In the data rows, 128 means zero.
Here are some points:
[202, 172, 204, 75, 142, 132, 160, 183, 157, 163, 110, 175, 199, 123, 113, 159, 77, 103, 171, 87, 162, 75, 101, 47, 213, 117, 150, 160, 134, 99, 32, 154]
[132, 132, 123, 160, 124, 152, 127, 124, 114, 103, 131, 117, 120, 133, 129, 133, 150, 124, 112, 121, 127, 144, 139, 134, 142, 115, 122, 127, 123, 119, 144, 132]
[172, 124, 194, 105, 83, 160, 154, 164, 145, 110, 130, 128, 223, 103, 111, 169, 145, 136, 145, 91, 78, 121, 192, 49, 189, 148, 108, 132, 116, 112, 70, 176]
[120, 117, 114, 144, 155, 76, 87, 102, 180, 117, 132, 136, 147, 101, 128, 74, 125, 120, 139, 94, 130, 137, 100, 141, 95, 132, 144, 137, 140, 152, 128, 107]
[79, 99, 102, 142, 104, 108, 100, 93, 124, 151, 162, 102, 72, 138, 123, 127, 122, 125, 127, 149, 121, 161, 82, 183, 72, 174, 137, 123, 140, 153, 171, 90]
[111, 122, 99, 167, 85, 155, 134, 112, 84, 119, 141, 110, 78, 157, 119, 161, 154, 113, 138, 138, 122, 173, 149, 146, 145, 131, 120, 134, 134, 120, 175, 116]
[184, 144, 186, 105, 109, 131, 123, 138, 139, 149, 138, 129, 162, 136, 122, 168, 89, 93, 149, 125, 125, 113, 103, 88, 169, 147, 133, 152, 119, 111, 57, 143]
[87, 144, 117, 147, 184, 165, 155, 152, 85, 113, 130, 117, 177, 101, 111, 108, 152, 142, 64, 125, 158, 97, 106, 107, 156, 93, 122, 142, 144, 116, 130, 143]
[109, 106, 80, 137, 116, 121, 110, 104, 127, 133, 118, 108, 27, 140, 141, 117, 152, 135, 114, 172, 135, 159, 146, 222, 56, 137, 130, 80, 113, 147, 210, 98]
[139, 176, 208, 113, 98, 160, 172, 191, 131, 130, 94, 183, 184, 185, 126, 174, 97, 125, 165, 59, 120, 99, 144, 44, 222, 117, 120, 165, 144, 89, 70, 185]
[171, 121, 183, 105, 88, 155, 155, 150, 146, 115, 137, 114, 202, 103, 117, 170, 144, 141, 136, 111, 78, 119, 189, 69, 173, 153, 108, 130, 111, 113, 76, 168]
[138, 177, 156, 115, 136, 123, 154, 158, 113, 116, 91, 192, 166, 161, 137, 140, 86, 119, 171, 84, 141, 99, 128, 46, 195, 83, 120, 168, 139, 97, 76, 148]
[133, 79, 70, 156, 110, 128, 82, 68, 127, 120, 171, 61, 33, 108, 133, 117, 169, 107, 98, 196, 116, 176, 133, 235, 48, 163, 130, 86, 101, 152, 194, 85]
[127, 150, 119, 122, 165, 110, 108, 139, 140, 148, 84, 151, 39, 161, 153, 97, 115, 128, 123, 142, 180, 121, 105, 215, 78, 102, 150, 90, 127, 128, 178, 116]
[102, 191, 186, 123, 139, 143, 159, 189, 127, 131, 71, 210, 145, 200, 132, 148, 95, 137, 161, 55, 161, 101, 108, 80, 201, 85, 133, 157, 168, 99, 117, 179]
[148, 144, 125, 117, 173, 130, 152, 142, 120, 103, 128, 138, 222, 77, 120, 114, 131, 131, 113, 117, 140, 91, 133, 49, 177, 93, 119, 159, 127, 120, 70, 138]
[74, 121, 129, 154, 107, 125, 111, 119, 129, 114, 128, 126, 109, 160, 148, 125, 131, 149, 117, 111, 93, 151, 128, 151, 98, 138, 115, 127, 134, 134, 163, 136]
[148, 140, 144, 117, 159, 99, 103, 113, 137, 150, 140, 114, 114, 133, 139, 123, 79, 95, 123, 144, 148, 101, 46, 144, 111, 136, 150, 139, 134, 135, 91, 110]
[144, 90, 121, 124, 103, 141, 129, 120, 137, 114, 146, 93, 143, 89, 123, 131, 177, 147, 111, 142, 83, 146, 192, 141, 100, 148, 112, 94, 105, 138, 138, 134]
[165, 178, 196, 99, 82, 146, 169, 172, 104, 138, 100, 177, 165, 194, 124, 198, 68, 106, 190, 88, 129, 109, 120, 27, 226, 120, 124, 181, 137, 89, 53, 169]
[141, 114, 101, 115, 125, 135, 129, 106, 94, 131, 143, 90, 91, 120, 140, 142, 129, 125, 108, 194, 118, 126, 136, 152, 90, 135, 120, 108, 105, 131, 126, 107]
[156, 180, 194, 104, 86, 156, 172, 173, 103, 134, 99, 177, 164, 207, 126, 198, 74, 104, 184, 91, 125, 105, 119, 33, 227, 119, 119, 179, 136, 86, 55, 173]
[104, 129, 102, 176, 134, 125, 95, 103, 140, 94, 122, 119, 89, 146, 141, 91, 161, 128, 115, 107, 113, 166, 147, 173, 96, 105, 129, 121, 135, 138, 186, 122]
[143, 149, 178, 139, 142, 103, 106, 136, 180, 113, 127, 158, 189, 121, 121, 105, 104, 109, 151, 56, 127, 116, 99, 75, 163, 120, 137, 167, 146, 129, 75, 151]
[136, 128, 134, 118, 152, 114, 104, 123, 136, 154, 140, 114, 111, 125, 134, 120, 101, 102, 116, 142, 157, 110, 59, 156, 123, 136, 150, 133, 140, 133, 116, 112]
[137, 166, 181, 120, 116, 150, 157, 171, 132, 130, 99, 163, 157, 170, 124, 156, 109, 133, 144, 86, 126, 112, 138, 77, 184, 111, 121, 143, 138, 101, 103, 171]
[102, 118, 89, 146, 137, 120, 113, 114, 120, 131, 121, 121, 68, 135, 134, 103, 156, 147, 110, 150, 139, 150, 143, 198, 71, 124, 132, 93, 128, 139, 194, 109]
[187, 151, 213, 97, 104, 137, 140, 158, 148, 149, 131, 150, 185, 149, 126, 175, 78, 89, 163, 99, 127, 99, 101, 60, 197, 144, 137, 164, 130, 102, 43, 160]
[173, 171, 193, 109, 118, 139, 158, 176, 144, 138, 102, 182, 181, 152, 110, 155, 95, 105, 182, 72, 140, 104, 120, 47, 216, 113, 141, 163, 140, 103, 64, 168]
[117, 147, 161, 131, 75, 159, 153, 146, 103, 122, 131, 146, 146, 177, 120, 181, 110, 115, 160, 101, 112, 141, 132, 63, 195, 131, 115, 171, 139, 109, 102, 159]
[170, 96, 105, 134, 119, 128, 108, 97, 143, 111, 157, 78, 132, 71, 125, 122, 161, 116, 115, 163, 98, 141, 171, 137, 105, 143, 127, 105, 93, 136, 121, 111]
[120, 113, 79, 131, 190, 88, 97, 104, 161, 123, 118, 121, 119, 66, 131, 57, 155, 148, 104, 140, 148, 129, 134, 183, 59, 112, 136, 93, 126, 155, 163, 94]
[141, 158, 175, 121, 101, 152, 152, 166, 124, 133, 104, 166, 143, 171, 126, 161, 119, 135, 151, 91, 122, 121, 152, 95, 177, 116, 126, 134, 141, 106, 118, 159]
[95, 89, 29, 147, 156, 74, 91, 67, 129, 105, 145, 99, 91, 85, 143, 68, 152, 147, 116, 174, 123, 157, 136, 175, 44, 120, 125, 104, 109, 163, 174, 70]
[172, 154, 213, 110, 74, 164, 158, 160, 122, 138, 132, 145, 173, 165, 113, 202, 96, 96, 160, 95, 120, 115, 112, 46, 220, 143, 125, 174, 137, 95, 53, 169]
[171, 152, 205, 107, 83, 165, 152, 162, 124, 145, 140, 142, 168, 160, 112, 197, 96, 93, 160, 101, 119, 113, 121, 60, 207, 152, 129, 161, 131, 105, 64, 166]
[74, 102, 113, 126, 96, 130, 126, 108, 104, 158, 153, 111, 84, 160, 121, 147, 113, 126, 128, 147, 121, 152, 91, 156, 100, 167, 134, 126, 143, 145, 157, 107]
[151, 124, 136, 100, 121, 131, 154, 142, 132, 154, 133, 139, 161, 98, 106, 148, 119, 125, 156, 128, 139, 112, 134, 97, 156, 144, 136, 132, 136, 133, 101, 133]
[141, 127, 108, 145, 129, 125, 118, 125, 135, 119, 114, 128, 102, 127, 125, 121, 151, 124, 135, 123, 135, 147, 150, 149, 129, 119, 137, 113, 124, 130, 150, 126]
[139, 158, 188, 115, 127, 192, 186, 194, 110, 109, 91, 146, 203, 134, 127, 148, 160, 160, 87, 87, 117, 91, 184, 59, 198, 93, 105, 130, 130, 92, 96, 195]
[115, 138, 133, 125, 126, 138, 149, 144, 128, 134, 112, 147, 145, 128, 109, 138, 139, 141, 130, 106, 138, 129, 141, 115, 154, 120, 129, 123, 141, 128, 139, 140]
[126, 143, 97, 124, 151, 101, 132, 125, 117, 119, 99, 164, 104, 139, 137, 103, 114, 129, 157, 127, 151, 125, 135, 122, 124, 89, 130, 131, 128, 122, 129, 113]
[180, 115, 138, 144, 77, 152, 114, 105, 121, 101, 145, 92, 86, 148, 139, 160, 147, 104, 135, 155, 90, 161, 170, 144, 126, 147, 122, 110, 99, 115, 131, 125]
[29, 78, 62, 182, 119, 125, 82, 67, 103, 114, 165, 60, 41, 140, 148, 94, 168, 152, 60, 171, 99, 183, 110, 232, 26, 151, 115, 105, 129, 163, 238, 94]
[162, 142, 162, 134, 74, 165, 148, 147, 120, 112, 128, 135, 136, 149, 112, 176, 134, 114, 157, 105, 108, 141, 171, 92, 186, 132, 119, 139, 127, 107, 121, 159]
[42, 74, 64, 187, 108, 141, 92, 75, 97, 100, 168, 57, 47, 133, 142, 107, 184, 146, 62, 166, 91, 186, 140, 230, 37, 149, 104, 98, 120, 157, 234, 104]
[198, 152, 182, 116, 99, 145, 137, 139, 135, 113, 131, 126, 174, 125, 126, 161, 115, 99, 143, 111, 108, 111, 142, 58, 193, 126, 125, 160, 104, 96, 50, 157]
[154, 91, 137, 125, 99, 137, 124, 118, 145, 108, 149, 88, 157, 84, 123, 133, 168, 147, 108, 132, 77, 144, 185, 131, 107, 153, 116, 99, 104, 138, 127, 139]
[128, 155, 159, 92, 149, 126, 158, 163, 135, 149, 98, 174, 165, 139, 132, 127, 100, 143, 143, 107, 149, 87, 120, 93, 161, 113, 129, 143, 142, 114, 95, 149]
[153, 171, 198, 84, 107, 143, 169, 183, 128, 149, 93, 184, 173, 182, 128, 174, 76, 127, 171, 87, 131, 91, 126, 61, 200, 119, 122, 160, 138, 95, 65, 172]
[220, 121, 150, 87, 157, 72, 98, 110, 201, 148, 140, 117, 160, 69, 134, 105, 78, 84, 162, 152, 138, 94, 87, 114, 109, 156, 152, 128, 108, 142, 42, 103]
[163, 82, 110, 91, 112, 104, 112, 112, 165, 165, 140, 104, 90, 82, 119, 126, 141, 132, 139, 172, 121, 143, 157, 196, 66, 175, 140, 77, 109, 154, 153, 94]
[118, 137, 151, 123, 126, 140, 159, 142, 120, 116, 143, 139, 219, 108, 106, 141, 127, 135, 126, 92, 116, 106, 126, 42, 182, 125, 119, 176, 138, 117, 72, 151]
[97, 125, 160, 122, 141, 113, 128, 130, 143, 134, 156, 124, 219, 101, 117, 121, 106, 130, 118, 102, 113, 100, 80, 70, 145, 144, 121, 181, 147, 139, 69, 143]
[144, 164, 193, 101, 162, 131, 136, 155, 134, 161, 122, 142, 175, 134, 124, 142, 58, 102, 125, 112, 168, 72, 35, 76, 176, 127, 147, 171, 147, 112, 47, 140]
[99, 81, 78, 116, 186, 91, 89, 95, 165, 176, 150, 82, 83, 65, 122, 68, 143, 142, 77, 183, 160, 129, 69, 246, 20, 170, 156, 77, 136, 182, 188, 78]
[132, 152, 144, 95, 185, 100, 134, 148, 157, 128, 94, 158, 178, 108, 144, 87, 109, 154, 123, 106, 145, 82, 127, 103, 124, 100, 129, 130, 135, 128, 87, 143]
[126, 124, 137, 141, 153, 134, 112, 118, 116, 122, 151, 99, 136, 117, 134, 118, 121, 107, 85, 144, 136, 113, 85, 128, 124, 125, 130, 147, 129, 130, 113, 131]
[191, 128, 167, 121, 100, 149, 133, 130, 131, 98, 142, 100, 149, 119, 137, 154, 142, 110, 126, 137, 93, 123, 172, 99, 149, 129, 111, 121, 95, 108, 84, 149]
[95, 101, 73, 175, 84, 149, 119, 85, 86, 109, 156, 92, 54, 157, 124, 153, 158, 110, 132, 163, 110, 179, 148, 169, 112, 134, 120, 128, 116, 132, 192, 97]
[189, 167, 192, 106, 111, 183, 186, 183, 109, 147, 123, 162, 181, 139, 92, 193, 110, 98, 167, 106, 149, 94, 139, 37, 246, 120, 134, 161, 134, 92, 62, 163]
[107, 84, 78, 142, 158, 116, 98, 102, 144, 113, 124, 88, 88, 79, 142, 69, 189, 176, 60, 165, 107, 140, 178, 228, 29, 133, 122, 58, 107, 159, 204, 108]
[95, 102, 78, 137, 160, 105, 124, 107, 118, 135, 148, 111, 134, 81, 116, 92, 140, 136, 108, 155, 140, 131, 113, 140, 101, 137, 136, 130, 135, 151, 137, 101]
[66, 118, 49, 168, 215, 136, 123, 113, 91, 100, 136, 102, 133, 84, 128, 56, 178, 155, 47, 157, 169, 117, 109, 162, 89, 87, 125, 117, 140, 141, 180, 115]
Here are 40 more points, each followed by its number:
[125, 168, 129, 119, 146, 119, 147, 155, 108, 119, 86, 180, 126, 171, 145, 125, 102, 133, 151, 109, 154, 111, 131, 94, 158, 81, 121, 144, 131, 110, 112, 138] 0
[113, 107, 96, 144, 131, 127, 90, 95, 124, 125, 130, 86, 27, 152, 161, 115, 146, 129, 95, 176, 131, 153, 128, 239, 49, 131, 132, 83, 108, 142, 202, 103] 1
[236, 154, 202, 63, 143, 80, 124, 150, 206, 156, 129, 158, 231, 82, 117, 139, 47, 81, 202, 95, 145, 66, 76, 35, 182, 150, 153, 175, 123, 122, 0, 130] 2
[136, 133, 179, 77, 156, 120, 154, 156, 161, 187, 129, 138, 200, 84, 102, 135, 93, 128, 127, 112, 156, 79, 67, 96, 147, 164, 145, 136, 149, 145, 74, 137] 3
[128, 173, 140, 116, 144, 116, 140, 152, 117, 117, 85, 188, 136, 178, 144, 127, 93, 132, 162, 98, 145, 104, 122, 87, 165, 82, 121, 154, 138, 107, 99, 145] 4
[62, 105, 33, 178, 214, 135, 110, 94, 93, 105, 138, 77, 85, 80, 127, 50, 191, 145, 28, 175, 167, 136, 108, 214, 60, 87, 126, 97, 131, 153, 223, 95] 5
[106, 182, 228, 97, 93, 114, 170, 188, 152, 139, 68, 223, 211, 206, 133, 161, 58, 150, 199, 18, 111, 101, 117, 21, 213, 112, 122, 186, 167, 103, 63, 187] 6
[141, 97, 87, 144, 125, 150, 130, 108, 104, 116, 167, 85, 120, 84, 110, 133, 175, 122, 100, 172, 127, 144, 148, 143, 123, 143, 128, 112, 113, 136, 148, 109] 7
[152, 148, 173, 128, 88, 176, 157, 152, 108, 118, 132, 128, 155, 152, 123, 173, 134, 118, 133, 110, 106, 131, 157, 82, 186, 131, 112, 145, 126, 99, 108, 163] 8
[146, 144, 160, 87, 116, 148, 198, 175, 115, 136, 125, 170, 254, 94, 87, 169, 108, 139, 165, 94, 130, 84, 151, 0, 225, 124, 122, 167, 141, 108, 42, 159] 9
[160, 181, 194, 91, 91, 154, 172, 173, 101, 137, 94, 190, 155, 203, 133, 191, 71, 111, 189, 92, 131, 95, 126, 35, 216, 108, 119, 174, 136, 83, 63, 168] 10
[74, 137, 154, 135, 101, 118, 130, 146, 137, 124, 103, 168, 132, 186, 142, 128, 113, 159, 159, 76, 104, 144, 138, 116, 129, 125, 113, 136, 144, 133, 143, 146] 11
[121, 129, 148, 117, 127, 128, 151, 144, 133, 130, 140, 139, 204, 107, 110, 131, 116, 139, 136, 103, 115, 115, 121, 63, 166, 135, 120, 152, 142, 129, 81, 143] 12
[91, 125, 157, 126, 91, 139, 136, 132, 117, 159, 148, 133, 129, 159, 118, 170, 94, 121, 150, 118, 124, 131, 79, 113, 143, 170, 134, 153, 150, 135, 123, 131] 13
[158, 108, 112, 140, 130, 133, 116, 111, 141, 133, 156, 99, 136, 81, 100, 125, 148, 95, 129, 139, 138, 138, 114, 123, 139, 141, 145, 134, 131, 137, 125, 107] 14
[130, 111, 112, 158, 161, 78, 81, 99, 179, 115, 148, 121, 139, 85, 124, 73, 138, 116, 131, 104, 132, 142, 96, 152, 94, 138, 149, 132, 138, 160, 132, 107] 15
[82, 65, 24, 155, 173, 91, 87, 65, 130, 117, 162, 78, 89, 51, 126, 59, 179, 150, 81, 182, 132, 161, 131, 209, 25, 146, 134, 86, 117, 174, 205, 75] 16
[102, 164, 161, 127, 133, 145, 152, 170, 127, 142, 88, 182, 122, 181, 126, 135, 120, 144, 150, 77, 149, 119, 126, 131, 163, 108, 132, 126, 157, 111, 147, 154] 17
[92, 90, 53, 181, 117, 138, 101, 71, 98, 117, 177, 72, 65, 116, 117, 123, 168, 110, 100, 174, 123, 178, 111, 183, 88, 145, 130, 127, 128, 150, 193, 74] 18
[118, 154, 178, 137, 114, 151, 141, 148, 114, 129, 121, 137, 147, 181, 133, 155, 101, 116, 130, 90, 127, 121, 95, 88, 177, 120, 127, 167, 140, 100, 105, 160] 19
[96, 187, 187, 122, 138, 145, 173, 198, 124, 138, 74, 212, 179, 184, 121, 147, 90, 144, 161, 43, 153, 94, 110, 58, 217, 87, 128, 164, 164, 99, 99, 178] 20
[176, 107, 117, 139, 119, 140, 102, 95, 132, 102, 149, 78, 101, 108, 142, 132, 155, 115, 98, 164, 101, 144, 162, 164, 93, 139, 121, 105, 95, 127, 131, 111] 21
[132, 134, 98, 136, 104, 125, 127, 110, 110, 127, 124, 135, 78, 158, 137, 147, 117, 113, 156, 149, 133, 150, 140, 137, 131, 121, 130, 134, 124, 119, 143, 111] 22
[94, 81, 40, 156, 167, 108, 102, 79, 128, 107, 153, 85, 100, 56, 128, 66, 190, 152, 80, 177, 123, 155, 154, 197, 41, 128, 125, 83, 113, 162, 191, 90] 23
[103, 102, 79, 143, 151, 124, 126, 112, 115, 132, 158, 117, 147, 81, 102, 110, 155, 132, 110, 142, 146, 138, 118, 122, 123, 136, 140, 130, 142, 149, 147, 104] 24
[118, 95, 71, 163, 104, 131, 106, 98, 120, 116, 147, 97, 54, 119, 122, 126, 179, 135, 121, 160, 116, 182, 172, 200, 82, 142, 127, 87, 118, 146, 210, 103] 25
[142, 183, 207, 97, 102, 153, 168, 188, 115, 138, 85, 192, 162, 197, 131, 179, 83, 128, 168, 81, 138, 90, 128, 52, 211, 106, 126, 157, 141, 87, 77, 175] 26
[156, 159, 196, 104, 169, 110, 124, 150, 154, 156, 125, 137, 174, 131, 130, 131, 61, 95, 125, 102, 158, 75, 40, 89, 161, 133, 150, 170, 146, 124, 41, 141] 27
[100, 107, 93, 141, 148, 134, 134, 117, 114, 118, 153, 106, 163, 81, 112, 106, 163, 148, 97, 136, 122, 133, 138, 118, 121, 130, 126, 127, 131, 148, 134, 120] 28
[73, 102, 42, 172, 206, 142, 117, 101, 91, 107, 150, 74, 117, 63, 124, 62, 198, 152, 23, 184, 163, 122, 114, 198, 68, 101, 126, 100, 124, 152, 198, 103] 29
[239, 145, 182, 78, 135, 79, 116, 129, 192, 149, 144, 137, 210, 83, 119, 139, 59, 70, 190, 115, 131, 88, 80, 45, 175, 156, 152, 166, 115, 121, 0, 119] 30
[123, 79, 54, 172, 70, 98, 91, 53, 118, 94, 176, 83, 72, 117, 128, 132, 151, 107, 155, 168, 76, 201, 158, 156, 82, 158, 120, 121, 101, 156, 167, 77] 31
[155, 158, 193, 140, 88, 162, 132, 146, 116, 117, 132, 136, 152, 181, 134, 181, 101, 94, 151, 89, 109, 130, 110, 68, 202, 126, 121, 176, 130, 96, 82, 167] 32
[114, 136, 77, 144, 151, 105, 120, 123, 123, 119, 105, 150, 92, 130, 137, 95, 136, 137, 134, 131, 149, 139, 138, 153, 103, 97, 130, 119, 131, 131, 162, 104] 33
[126, 157, 171, 134, 70, 184, 180, 163, 80, 117, 127, 153, 176, 180, 109, 199, 114, 116, 165, 82, 103, 127, 145, 28, 242, 124, 112, 181, 143, 94, 90, 173] 34
[162, 158, 199, 93, 145, 125, 130, 155, 146, 160, 125, 146, 168, 149, 129, 151, 56, 97, 139, 110, 155, 82, 45, 83, 172, 139, 149, 163, 145, 117, 42, 143] 35
[106, 125, 107, 131, 128, 101, 124, 113, 125, 111, 132, 137, 158, 113, 125, 119, 115, 136, 154, 121, 107, 133, 130, 80, 130, 116, 121, 157, 131, 135, 104, 120] 36
[124, 150, 110, 125, 137, 119, 135, 131, 115, 122, 105, 164, 109, 155, 136, 124, 116, 130, 149, 125, 145, 126, 137, 115, 137, 98, 123, 137, 130, 118, 132, 122] 37
[124, 105, 52, 164, 139, 103, 83, 88, 142, 117, 129, 103, 30, 119, 139, 80, 168, 128, 115, 162, 137, 176, 150, 236, 47, 125, 137, 78, 117, 155, 221, 91] 38
[127, 138, 160, 145, 109, 151, 126, 134, 126, 111, 128, 125, 131, 166, 134, 149, 122, 117, 130, 99, 112, 135, 121, 110, 153, 127, 118, 154, 138, 112, 116, 156] 39
Which two of these numbered points are nearest to each point below, ignoring the direction in which the first points spread most? Their numbers follow each, nearest first.
[171, 117, 117, 129, 124, 129, 112, 106, 130, 113, 140, 91, 101, 112, 141, 124, 145, 118, 115, 165, 107, 137, 159, 159, 101, 136, 126, 107, 100, 124, 124, 113] > 21 7
[113, 95, 103, 126, 150, 129, 117, 119, 139, 118, 126, 93, 112, 83, 139, 86, 184, 176, 71, 160, 111, 131, 181, 201, 50, 140, 115, 64, 109, 147, 181, 124] > 23 28
[140, 185, 167, 110, 137, 132, 166, 172, 114, 117, 88, 198, 191, 158, 128, 145, 85, 127, 171, 74, 145, 92, 127, 27, 215, 77, 124, 178, 142, 96, 55, 164] > 33 37
[92, 90, 54, 162, 176, 142, 104, 105, 121, 106, 131, 70, 60, 79, 146, 56, 223, 168, 23, 190, 125, 148, 182, 255, 20, 108, 119, 43, 104, 151, 248, 109] > 23 29
[104, 138, 122, 130, 142, 125, 126, 140, 128, 129, 102, 145, 92, 147, 140, 113, 133, 150, 117, 127, 142, 126, 129, 170, 99, 115, 125, 100, 132, 129, 164, 131] > 26 17
[100, 149, 93, 133, 153, 101, 123, 122, 109, 116, 96, 160, 84, 165, 158, 104, 117, 135, 137, 135, 145, 127, 136, 141, 104, 82, 120, 125, 120, 125, 151, 114] > 0 4
[114, 186, 225, 102, 98, 112, 165, 190, 150, 140, 75, 219, 202, 200, 142, 165, 56, 141, 200, 27, 116, 96, 114, 23, 215, 108, 117, 184, 159, 98, 55, 194] > 6 11
[102, 100, 48, 142, 133, 110, 99, 89, 122, 138, 124, 103, 20, 132, 147, 100, 160, 145, 108, 184, 134, 164, 150, 237, 34, 128, 134, 69, 113, 151, 229, 85] > 10 26
[57, 86, 0, 185, 222, 137, 99, 76, 84, 95, 155, 61, 70, 57, 133, 34, 212, 156, 7, 207, 164, 145, 118, 246, 28, 86, 129, 83, 119, 162, 243, 80] > 29 5
[125, 118, 120, 148, 163, 74, 87, 103, 182, 116, 131, 138, 140, 95, 131, 68, 137, 126, 141, 94, 126, 137, 109, 146, 92, 124, 144, 136, 142, 154, 133, 114] > 15 16
[107, 102, 125, 102, 169, 106, 115, 119, 162, 175, 152, 105, 137, 66, 112, 101, 125, 135, 92, 150, 158, 104, 71, 179, 77, 171, 151, 107, 145, 163, 145, 106] > 3 35
[198, 72, 62, 114, 149, 44, 55, 55, 201, 149, 169, 77, 75, 43, 134, 78, 124, 91, 147, 197, 137, 149, 104, 213, 22, 171, 164, 81, 94, 173, 136, 39] > 30 2
[155, 151, 148, 131, 110, 128, 131, 146, 145, 122, 106, 166, 123, 155, 126, 137, 120, 113, 172, 88, 137, 135, 147, 104, 167, 114, 134, 136, 130, 111, 120, 144] > 38 37
[101, 83, 16, 168, 145, 83, 84, 58, 127, 99, 158, 91, 77, 86, 134, 70, 164, 133, 125, 175, 115, 172, 145, 181, 48, 127, 130, 105, 117, 161, 183, 69] > 36 16
[137, 142, 170, 109, 123, 136, 150, 151, 133, 140, 134, 133, 205, 114, 109, 153, 102, 122, 144, 102, 127, 97, 101, 54, 185, 137, 130, 167, 140, 119, 58, 153] > 12 16
[164, 168, 217, 123, 144, 126, 133, 163, 171, 114, 111, 167, 221, 133, 123, 125, 104, 111, 146, 45, 127, 93, 103, 52, 198, 112, 137, 173, 141, 101, 51, 175] > 15 16
[103, 145, 196, 109, 85, 146, 155, 157, 116, 162, 139, 152, 184, 175, 115, 186, 68, 116, 162, 86, 120, 110, 68, 50, 187, 161, 129, 180, 158, 118, 70, 156] > 13 19
[223, 85, 96, 99, 150, 46, 66, 73, 217, 151, 164, 89, 112, 37, 123, 87, 114, 80, 162, 180, 131, 131, 103, 178, 53, 185, 164, 91, 94, 162, 94, 56] > 30 2
[121, 140, 126, 111, 192, 93, 121, 138, 160, 132, 96, 158, 175, 89, 135, 66, 122, 157, 119, 104, 151, 100, 118, 125, 110, 107, 137, 121, 140, 134, 111, 130] > 16 15
[82, 124, 120, 133, 107, 102, 116, 123, 147, 124, 110, 151, 102, 164, 143, 113, 117, 150, 158, 94, 110, 153, 134, 152, 98, 132, 123, 127, 141, 139, 163, 123] > 11 6
[83, 122, 64, 123, 149, 84, 113, 99, 122, 143, 120, 139, 67, 137, 138, 102, 110, 145, 147, 160, 146, 138, 102, 174, 68, 123, 132, 113, 132, 155, 174, 80] > 37 4
[123, 138, 100, 119, 139, 101, 125, 121, 122, 127, 109, 156, 108, 144, 142, 110, 109, 134, 148, 131, 139, 125, 130, 121, 115, 106, 128, 129, 124, 124, 125, 115] > 37 33
[141, 130, 173, 81, 160, 110, 143, 151, 171, 181, 121, 145, 181, 91, 108, 125, 94, 130, 135, 118, 160, 80, 67, 116, 130, 157, 149, 127, 151, 143, 88, 137] > 3 35
[139, 151, 210, 97, 99, 140, 158, 167, 131, 160, 127, 162, 185, 164, 112, 176, 79, 116, 159, 91, 127, 95, 82, 57, 197, 152, 136, 170, 149, 110, 62, 160] > 13 19
[126, 144, 191, 82, 159, 128, 146, 164, 160, 173, 113, 147, 193, 107, 114, 129, 92, 142, 115, 106, 152, 79, 74, 109, 144, 151, 144, 134, 151, 130, 82, 152] > 3 35
[128, 125, 177, 87, 146, 121, 135, 149, 166, 177, 135, 129, 173, 101, 105, 128, 98, 130, 122, 110, 138, 97, 72, 130, 122, 168, 144, 132, 152, 148, 100, 134] > 3 35
[131, 155, 174, 135, 103, 152, 140, 151, 119, 109, 119, 147, 155, 171, 133, 159, 110, 116, 141, 90, 113, 125, 125, 77, 182, 119, 115, 164, 132, 103, 95, 167] > 39 19
[108, 140, 120, 146, 167, 131, 104, 114, 110, 115, 133, 98, 97, 146, 160, 104, 126, 123, 71, 149, 139, 120, 89, 173, 91, 109, 122, 135, 123, 128, 145, 124] > 19 39
[126, 103, 53, 139, 204, 85, 103, 90, 135, 114, 141, 102, 143, 37, 130, 46, 160, 144, 82, 172, 147, 118, 121, 155, 64, 110, 131, 109, 112, 158, 140, 88] > 16 23
[125, 76, 37, 120, 147, 114, 141, 88, 124, 133, 161, 93, 143, 21, 95, 98, 180, 150, 112, 191, 135, 138, 166, 149, 82, 150, 132, 84, 112, 163, 159, 82] > 9 23
[147, 159, 200, 105, 138, 121, 127, 153, 136, 157, 130, 143, 170, 153, 125, 151, 56, 93, 144, 103, 148, 87, 38, 76, 180, 141, 144, 173, 146, 115, 50, 144] > 35 27
[171, 92, 86, 128, 143, 97, 114, 99, 167, 138, 159, 106, 157, 42, 92, 108, 151, 106, 158, 143, 143, 140, 132, 123, 122, 157, 154, 119, 123, 152, 116, 89] > 14 16
[124, 134, 141, 137, 126, 144, 111, 127, 119, 122, 119, 115, 69, 171, 153, 134, 134, 127, 101, 141, 124, 132, 123, 180, 106, 122, 121, 106, 117, 118, 156, 131] > 1 26
[66, 115, 58, 167, 158, 111, 103, 112, 136, 131, 99, 135, 23, 135, 134, 70, 173, 158, 110, 131, 157, 165, 143, 247, 53, 107, 143, 74, 139, 153, 255, 95] > 17 20
